In the rows, 128 means zero.
Each path below is one point turned by a fixed rotation once a step. After each direction that follows a path, write how fast that rotation turns it, in deg/step (0 if it stays still).
Each turn is a multiple of 5 degrees from 10 to 175, or 0.
Each row of a path follows its step; steps can be skipped.
Rotation 1:
step 0: [137 130 121 128 135 129 120 135 132 112 109 125 122 123 128 116 124 130
 121 128 124 120 131 125 120 135 119 117 117 126 135 120 129 132 139 125
 131 127 131 122 126 134 127 126 123 119 132 134 131 130 139 127 129 118
 125 134 133 127 125 133 130 133 141 146 124 134 120 126 124 121 121 126
 129 136 112]
step 2: [134 126 128 116 135 136 117 121 123 127 141 114 129 127 135 127 120 124
 132 127 135 131 132 121 128 116 135 137 123 124 122 117 118 129 130 132
 127 128 132 127 125 136 117 127 129 129 126 128 124 127 151 126 130 130
 128 118 118 120 109 132 131 127 120 124 124 125 130 122 131 125 133 137
 129 141 117]
step 11: [121 129 123 116 129 136 132 129 126 141 130 124 130 120 130 140 130 140
 118 126 132 128 128 139 119 116 129 128 123 131 119 129 112 138 122 130
 127 126 127 110 126 140 120 114 133 125 138 122 127 125 125 137 129 133
 136 109 137 128 131 126 126 124 130 116 124 129 129 127 133 122 130 134
 132 128 130]
step 16: [122 126 116 146 119 135 136 119 133 124 111 110 123 126 123 126 126 124
 131 126 138 114 122 117 124 120 136 129 133 137 123 120 116 129 124 124
 134 125 128 126 125 133 119 133 131 127 137 132 122 132 133 129 123 134
 122 122 133 135 119 125 123 116 131 125 122 123 121 126 122 123 133 135
 130 140 130]
step 17: [139 128 117 125 129 131 122 130 129 125 122 133 126 122 127 134 142 113
 127 119 133 123 129 120 127 118 132 121 125 117 124 127 127 127 132 129
 131 140 125 121 120 137 129 120 131 129 126 137 136 128 139 120 125 123
 130 128 125 119 137 134 134 123 123 134 121 128 114 117 116 120 124 125
 136 144 113]
step 19: [128 117 132 133 125 131 124 132 128 119 144 125 123 129 121 131 123 126
 136 123 134 132 122 124 125 125 123 128 124 131 119 110 106 126 130 129
 121 117 130 137 130 128 126 127 137 124 121 124 138 119 140 135 133 114
 132 116 132 132 116 121 121 123 134 134 125 126 128 128 119 130 136 133
 134 137 124]
step 32: [142 117 140 126 131 128 120 133 122 115 120 125 118 135 113 124 132 126
 118 122 132 136 118 114 130 133 129 122 116 131 126 116 125 125 129 138
 126 119 126 128 124 128 135 130 133 121 128 130 141 126 136 124 119 127
 125 120 133 132 117 125 133 134 131 132 132 126 125 123 128 127 120 134
 129 143 115]
step 34: [128 125 122 129 128 140 124 124 133 141 134 127 128 123 134 129 137 124
 128 133 133 126 130 124 125 113 131 133 133 117 117 120 124 126 127 137
 119 125 125 121 137 137 126 130 135 129 127 124 120 119 135 130 123 121
 118 119 115 121 127 129 135 115 138 134 118 120 112 131 118 132 126 131
 122 142 117]
step 35: [134 114 123 123 125 125 120 127 128 120 129 131 129 133 133 118 142 123
 127 131 133 127 125 121 138 123 117 127 111 118 122 117 124 127 128 122
 128 134 123 135 119 124 130 121 130 126 128 132 123 144 123 129 126 130
 124 115 132 127 132 118 129 116 118 141 126 120 129 127 116 123 119 132
 112 130 131]
Directions:
[131 128 130 127 126 129 128 130 123 130 128 130 129 128 128 127 127 128
 127 127 127 128 128 130 128 127 131 126 129 126 129 128 128 129 126 128
 126 128 128 128 130 130 131 127 127 126 126 128 126 129 128 128 128 127
 126 127 133 130 128 129 128 127 130 126 126 127 126 127 128 126 128 129
 128 128 126] : 170
[129 127 125 126 130 130 128 128 126 128 129 129 128 132 129 126 129 128
 127 127 129 129 129 127 128 124 130 127 126 129 126 126 129 129 129 129
 132 126 128 129 128 126 130 125 129 130 129 126 128 128 128 126 128 129
 127 128 129 130 129 126 130 129 124 126 128 131 128 129 129 127 126 128
 131 128 128] : 120
[129 129 131 128 128 130 127 126 130 127 127 126 127 129 127 127 127 128
 127 129 126 128 129 129 128 127 130 126 127 129 126 127 128 128 128 128
 129 126 127 125 128 127 126 130 128 128 127 125 127 129 124 129 125 129
 130 130 127 128 126 130 127 130 129 128 127 126 124 130 126 129 127 128
 128 129 128] : 160
[128 129 128 127 128 126 130 128 126 130 128 124 129 129 126 127 130 133
 128 127 126 130 129 131 127 128 126 128 129 125 130 129 128 126 125 128
 130 130 129 129 127 129 129 128 130 129 128 126 130 127 127 128 127 128
 127 129 124 128 127 128 128 128 128 126 128 130 129 127 128 128 127 129
 130 126 129] : 20
Rotation 2:
step 1: [127 124 141 128 123 133 127 131 133 129 121 128 131 137 129 130 128 121
 125 135 120 143 136 127 116 122 116 128 132 124 119 135 122 132 123 136
 119 128 116 123 122 123 124 124 126 120 124 132 131 124 124 119 122 125
 122 126 130 126 117 123 118 132 130 131 131 128 131 129 114 137 128 130
 135 127 140]
step 2: [134 128 122 131 129 133 124 122 123 137 123 131 122 122 140 114 138 136
 124 122 127 130 126 130 132 121 124 134 131 132 125 128 127 136 121 129
 133 134 136 134 131 130 128 136 128 123 125 127 133 140 131 138 129 118
 132 129 127 128 121 128 124 142 111 129 126 122 122 130 132 126 129 129
 129 142 141]
step 8: [135 130 122 124 131 130 114 130 126 133 117 116 118 120 138 121 127 124
 130 128 140 138 143 123 139 130 119 129 136 133 126 126 132 122 129 123
 138 117 128 120 127 129 125 129 127 130 131 123 127 128 136 128 124 117
 135 132 126 126 127 122 127 137 127 125 128 123 121 122 127 119 123 120
 134 129 125]
step 23: [139 127 125 120 125 144 118 132 129 119 135 136 122 125 122 127 131 128
 123 128 127 129 134 132 126 130 131 119 128 124 140 131 139 129 124 124
 119 127 128 141 127 128 136 126 134 123 125 118 124 133 121 137 123 136
 141 137 137 131 119 126 131 129 125 128 127 136 134 122 135 126 120 135
 125 132 128]
step 24: [121 130 123 127 123 126 123 132 134 134 126 132 133 127 126 130 135 121
 124 124 137 120 125 133 120 136 124 129 125 129 125 130 132 136 119 122
 121 127 134 112 133 127 133 131 126 121 135 123 130 137 132 116 122 122
 132 124 132 121 135 121 128 122 142 124 132 135 134 124 130 130 137 119
 145 135 122]
step 27: [132 130 126 124 122 128 126 114 117 139 134 133 127 128 125 132 126 120
 116 128 132 124 117 137 140 129 131 136 131 128 132 124 117 116 124 126
 130 124 128 129 131 128 131 122 128 131 118 130 125 135 120 126 138 121
 130 131 124 133 133 128 140 133 125 128 127 122 128 134 108 135 130 124
 128 128 125]
step 36: [119 109 134 125 131 122 131 132 128 132 141 132 139 124 121 137 119 134
 122 125 131 124 122 130 129 139 135 136 132 125 126 130 132 128 140 131
 115 128 131 129 132 133 134 125 127 138 133 125 140 131 126 130 126 124
 127 121 129 133 131 125 126 131 133 132 124 137 141 130 116 128 134 126
 126 131 125]
step 38: [126 120 126 133 143 119 137 123 117 126 124 124 121 136 122 122 132 137
 122 132 126 134 136 133 133 130 115 122 123 134 128 135 131 129 133 120
 130 131 133 136 132 129 130 138 134 124 125 126 127 121 124 137 118 120
 129 128 111 128 124 133 119 123 119 133 131 125 120 130 135 134 124 129
 131 127 125]
step 40: [127 137 136 128 138 131 126 120 134 113 127 122 132 132 131 135 127 122
 128 125 131 127 123 118 112 133 122 122 125 126 129 125 122 121 124 139
 122 132 123 127 132 131 123 125 125 133 127 125 118 117 118 118 132 123
 123 141 134 123 125 121 120 137 134 128 131 124 130 126 128 140 128 131
 140 129 130]
Directions:
[131 130 129 128 128 128 128 128 129 129 126 129 127 129 127 127 128 127
 129 127 130 129 129 127 128 126 126 130 127 127 129 131 129 128 128 127
 127 127 128 126 128 129 128 130 125 128 129 125 125 128 127 129 126 127
 129 130 129 125 126 124 129 126 130 128 127 127 131 127 131 131 126 129
 129 128 128] : 45
[127 130 125 128 126 129 128 125 126 127 126 124 130 131 128 126 130 128
 129 128 128 129 124 127 128 129 130 130 128 128 128 127 127 128 130 131
 128 129 129 129 129 130 129 127 128 129 130 130 129 128 128 129 128 127
 128 127 131 129 128 126 125 127 130 131 126 130 128 126 130 127 127 128
 128 128 130] : 95
[129 125 129 127 128 129 126 127 128 128 128 127 130 128 131 130 128 128
 128 127 129 126 125 129 129 129 131 125 131 130 128 131 129 129 128 130
 127 129 129 125 131 129 126 128 128 129 129 127 126 129 129 129 127 127
 128 131 128 125 126 130 129 126 129 129 130 128 126 129 129 128 129 128
 126 130 128] : 85
[126 128 128 128 129 127 124 129 127 130 125 128 130 126 129 127 128 127
 128 125 129 126 127 127 129 127 128 129 128 129 129 126 128 126 129 124
 126 128 129 128 127 130 129 129 126 129 127 128 128 127 125 125 127 131
 127 128 129 129 129 129 129 131 129 131 129 128 126 128 128 131 129 129
 129 130 130] : 115
[131 130 127 129 127 127 125 129 123 126 127 130 127 128 129 127 126 129
 124 126 130 126 129 129 126 130 127 128 129 130 129 131 128 130 130 130
 130 128 127 128 129 128 130 128 128 127 127 128 129 125 129 129 128 129
 127 126 127 130 128 127 129 130 126 130 130 127 130 127 130 125 127 127
 129 127 128] : 120
[127 128 125 127 129 128 131 128 128 128 128 126 129 125 127 126 127 130
 129 126 125 126 130 127 128 128 128 127 131 125 128 131 128 129 128 128
 128 129 127 126 126 128 127 127 127 127 130 129 126 127 129 128 125 127
 128 128 126 129 131 129 126 128 130 127 130 127 129 127 126 127 130 127
 131 131 128] : 175
Rotation 3:
step 5: [128 127 126 125 134 123 110 121 135 132 128 133 132 124 138 111 135 119
 135 121 121 121 131 131 132 126 129 141 127 137 127 128 137 117 120 130
 141 123 138 124 125 134 117 135 135 126 121 133 131 121 136 133 140 135
 123 130 130 133 134 122 119 130 121 125 133 126 118 125 135 120 124 135
 128 126 137]
step 14: [123 131 121 120 118 138 122 128 139 118 136 113 129 129 136 134 132 134
 142 122 126 127 134 128 120 112 148 120 133 132 121 122 127 135 123 127
 140 120 125 124 127 123 124 130 133 124 140 139 126 122 137 124 128 135
 126 129 123 126 123 125 129 132 128 124 123 127 125 137 132 114 127 128
 131 132 125]
step 15: [128 133 136 124 131 139 123 134 121 128 130 129 127 122 138 127 120 116
 126 140 130 137 140 123 131 127 131 121 120 140 110 145 131 129 126 119
 128 139 126 129 119 118 122 128 129 127 133 130 118 133 134 118 129 137
 126 135 120 124 139 123 116 126 122 128 120 126 133 132 129 129 116 130
 126 130 122]
step 16: [122 130 128 135 126 127 132 136 117 125 128 121 133 137 125 141 113 123
 133 124 140 122 137 134 121 129 132 117 124 125 141 141 127 119 125 133
 127 137 122 140 134 131 132 135 125 132 127 132 112 131 128 124 138 130
 120 120 127 128 125 133 128 138 122 114 130 129 135 127 135 123 127 126
 122 131 113]
step 19: [131 124 133 122 136 127 129 126 119 127 122 132 133 137 129 131 139 135
 130 136 141 130 129 104 131 130 128 127 128 131 115 121 115 122 126 134
 129 126 125 117 129 136 125 140 138 122 138 127 134 124 130 126 141 135
 121 118 129 132 130 124 141 134 138 125 116 131 129 140 126 122 124 123
 126 128 125]
step 26: [119 125 129 125 131 121 133 139 136 130 117 124 128 130 135 124 130 139
 128 135 139 129 128 127 124 121 126 117 126 125 129 120 121 125 134 134
 123 118 123 130 139 128 127 125 140 136 133 136 132 126 141 148 129 128
 124 119 124 116 119 131 128 130 130 130 126 117 118 135 117 121 143 125
 120 127 124]
step 36: [118 127 128 132 125 116 122 127 130 123 122 144 139 138 126 128 130 128
 121 114 126 132 123 126 122 120 129 120 121 132 129 126 136 130 133 128
 135 124 125 121 137 137 115 149 119 127 127 128 126 122 130 128 127 124
 114 126 123 137 130 130 126 137 132 119 133 121 127 122 135 125 123 132
 123 117 115]
step 44: [134 119 126 125 131 117 127 134 125 127 124 129 128 132 122 121 137 127
 135 132 139 129 133 127 125 117 122 120 125 133 114 123 125 131 127 137
 136 129 120 131 123 138 115 127 140 122 122 136 143 117 134 117 129 130
 124 131 143 124 122 121 121 124 135 122 119 125 121 125 130 128 114 124
 122 119 135]
step 46: [116 127 126 126 126 134 109 130 134 129 127 128 129 128 138 134 124 130
 123 129 135 121 134 127 128 122 136 114 123 134 124 132 116 128 129 122
 142 130 130 131 124 117 134 137 139 133 121 128 134 120 137 128 134 137
 137 119 121 129 125 130 116 138 135 126 136 141 119 139 126 116 128 133
 128 132 130]
Directions:
[127 126 128 132 122 129 129 128 125 126 126 130 130 127 128 129 129 130
 130 129 130 129 129 127 125 128 128 129 128 129 129 127 127 128 128 129
 130 129 126 127 127 128 128 127 128 128 128 129 128 128 129 129 127 127
 126 126 128 127 126 127 127 130 130 129 130 130 127 130 129 128 129 128
 131 127 127] : 145
[130 127 128 129 130 126 127 128 127 127 129 128 126 123 126 127 129 128
 129 127 126 128 129 125 128 126 130 129 127 127 127 130 130 126 128 126
 129 131 128 128 129 129 125 126 129 129 128 126 126 131 129 130 127 131
 128 127 129 129 128 127 127 125 128 130 127 128 128 128 128 129 128 129
 131 129 129] : 145
[128 127 127 129 130 131 125 125 131 127 124 128 129 128 129 128 127 129
 130 127 128 127 128 128 126 125 125 128 131 128 128 129 129 127 127 127
 129 129 128 128 128 128 128 128 127 128 130 128 128 127 127 127 125 127
 129 126 126 127 130 129 128 127 129 127 126 130 126 126 128 127 124 130
 127 126 129] : 45
[129 129 130 131 128 130 129 129 127 127 126 128 128 130 127 126 129 127
 129 128 127 128 127 129 127 128 130 130 126 129 130 128 127 129 128 129
 125 126 130 129 129 128 132 127 126 127 127 126 128 129 128 130 128 131
 128 126 128 124 126 127 126 130 128 128 126 127 130 128 127 128 125 127
 127 130 126] : 45
[130 129 129 128 130 127 129 129 125 129 129 131 130 125 127 129 127 131
 129 128 130 128 131 129 129 127 129 127 128 128 127 128 125 127 128 127
 128 126 130 128 125 126 129 129 128 130 124 128 126 127 127 126 129 128
 130 129 127 127 128 129 131 126 129 127 129 126 130 128 128 128 125 129
 129 126 130] : 115
Rotation 4:
step 9: [132 132 136 135 131 133 130 125 127 129 118 123 117 109 146 127 130 137
 127 131 130 133 116 136 118 122 129 136 120 129 124 128 138 132 137 133
 132 131 125 128 120 139 125 129 121 127 140 123 127 135 127 127 119 126
 130 124 127 124 142 119 131 123 127 127 131 125 123 133 114 125 131 134
 130 122 119]
step 10: [115 139 122 140 128 134 137 126 129 130 138 120 125 121 124 128 125 135
 126 123 121 142 119 126 128 123 131 132 123 114 125 117 124 127 128 121
 124 126 124 130 127 121 129 127 124 123 133 135 132 131 136 133 118 118
 126 124 130 115 137 141 131 130 116 130 122 128 130 128 121 141 124 126
 123 114 122]
step 12: [135 135 130 130 132 131 130 117 129 125 128 118 115 115 125 122 133 136
 139 129 126 138 114 123 127 129 122 139 125 120 127 120 139 126 131 135
 130 138 134 119 117 134 126 132 126 134 135 113 127 125 126 118 125 120
 138 132 138 125 132 129 127 120 124 134 133 132 125 132 118 128 131 130
 130 120 116]
step 16: [126 129 132 138 128 125 137 131 131 125 128 123 119 125 134 125 124 139
 133 130 135 135 121 122 113 128 134 136 117 127 131 121 134 129 129 132
 121 136 131 140 130 132 133 119 131 130 146 122 135 127 131 136 124 118
 119 115 134 120 132 130 137 120 123 127 131 133 118 126 123 138 122 135
 126 117 130]
step 18: [131 136 140 123 125 136 128 123 131 128 126 110 127 119 139 123 126 137
 138 138 123 125 120 117 123 126 126 133 126 122 123 123 130 129 124 140
 132 124 125 125 134 124 119 132 132 128 130 120 129 137 127 121 113 130
 121 133 132 122 141 127 132 124 124 127 125 112 127 123 118 135 122 133
 129 126 117]
step 26: [129 135 140 129 131 119 129 121 137 133 120 121 137 115 126 134 124 136
 123 121 124 133 121 130 122 125 124 140 112 126 115 122 129 135 126 122
 120 131 131 135 132 137 125 132 121 117 135 129 131 137 135 124 122 132
 129 130 131 127 131 124 124 119 124 137 130 139 133 131 120 137 133 125
 131 117 115]
step 36: [122 128 134 137 126 131 132 128 124 131 116 114 118 121 137 127 131 133
 123 132 122 143 121 122 132 122 134 140 127 128 122 128 126 138 131 132
 120 122 128 135 132 129 129 128 122 129 130 127 126 135 127 148 124 124
 120 121 126 121 140 140 136 122 118 132 124 122 134 138 122 132 124 126
 125 117 127]
step 38: [131 128 136 131 119 123 124 123 132 124 127 120 123 119 123 133 131 128
 127 141 123 128 108 124 118 132 130 134 121 119 126 120 130 133 130 134
 130 134 133 132 120 136 119 127 122 134 132 118 127 134 137 129 119 133
 126 132 128 128 133 128 120 126 119 124 138 126 129 126 117 124 128 122
 124 119 105]
step 41: [135 130 132 129 120 135 128 123 126 119 113 114 125 116 136 121 120 130
 137 142 124 134 117 117 124 127 124 138 127 121 126 125 124 127 133 142
 125 136 132 122 126 129 128 135 130 130 123 128 130 137 131 127 118 128
 123 125 125 128 140 125 129 132 121 122 131 125 131 135 117 133 127 134
 132 127 110]
Directions:
[128 131 129 127 127 130 125 126 127 125 127 129 129 128 128 129 127 129
 128 130 131 127 127 124 128 126 127 126 131 129 130 128 128 128 128 127
 128 130 129 127 129 127 125 129 128 129 125 128 129 128 130 128 126 128
 130 131 128 131 129 128 127 131 127 127 126 126 127 127 129 127 129 128
 127 127 131] : 110
[129 129 127 129 126 130 128 127 126 129 127 125 126 130 130 125 130 127
 131 130 126 129 128 127 130 131 128 130 128 129 131 126 128 129 129 128
 126 128 129 128 130 130 129 131 130 127 125 129 128 126 128 125 129 128
 127 128 127 127 128 129 128 126 129 129 127 127 128 128 131 130 128 128
 127 126 129] : 60
[128 129 127 130 126 125 126 127 128 128 130 127 127 127 130 130 128 129
 125 128 129 126 127 126 128 129 130 128 126 128 130 127 128 128 128 125
 131 128 127 129 126 128 128 126 129 130 126 131 128 131 129 128 130 128
 128 126 129 125 127 126 127 129 130 129 127 131 125 128 128 130 131 126
 126 127 128] : 65
[125 129 127 126 128 130 127 129 129 126 129 127 127 128 131 128 127 128
 129 127 127 127 129 125 132 128 131 125 126 127 127 129 127 127 129 127
 129 126 130 128 127 127 130 130 131 129 129 129 127 130 128 127 126 129
 128 128 127 129 126 129 125 128 129 127 131 127 130 128 129 128 126 127
 128 128 127] : 110
[127 130 127 130 125 128 125 129 125 130 127 128 128 126 129 128 127 127
 128 127 130 128 126 129 126 129 126 128 132 127 126 126 128 128 126 127
 131 129 130 126 129 129 127 129 130 126 130 127 126 128 128 126 128 130
 128 129 128 128 131 128 127 126 129 127 130 130 129 129 128 128 128 126
 130 130 128] : 125
[127 126 127 129 127 128 129 128 128 126 126 129 128 129 127 130 128 126
 127 127 127 128 128 126 127 129 126 128 127 130 129 129 129 130 130 129
 128 131 128 127 128 128 128 128 128 127 128 129 127 127 128 130 126 125
 129 128 126 126 128 125 128 126 130 124 132 126 128 129 130 125 128 128
 124 128 126] : 135
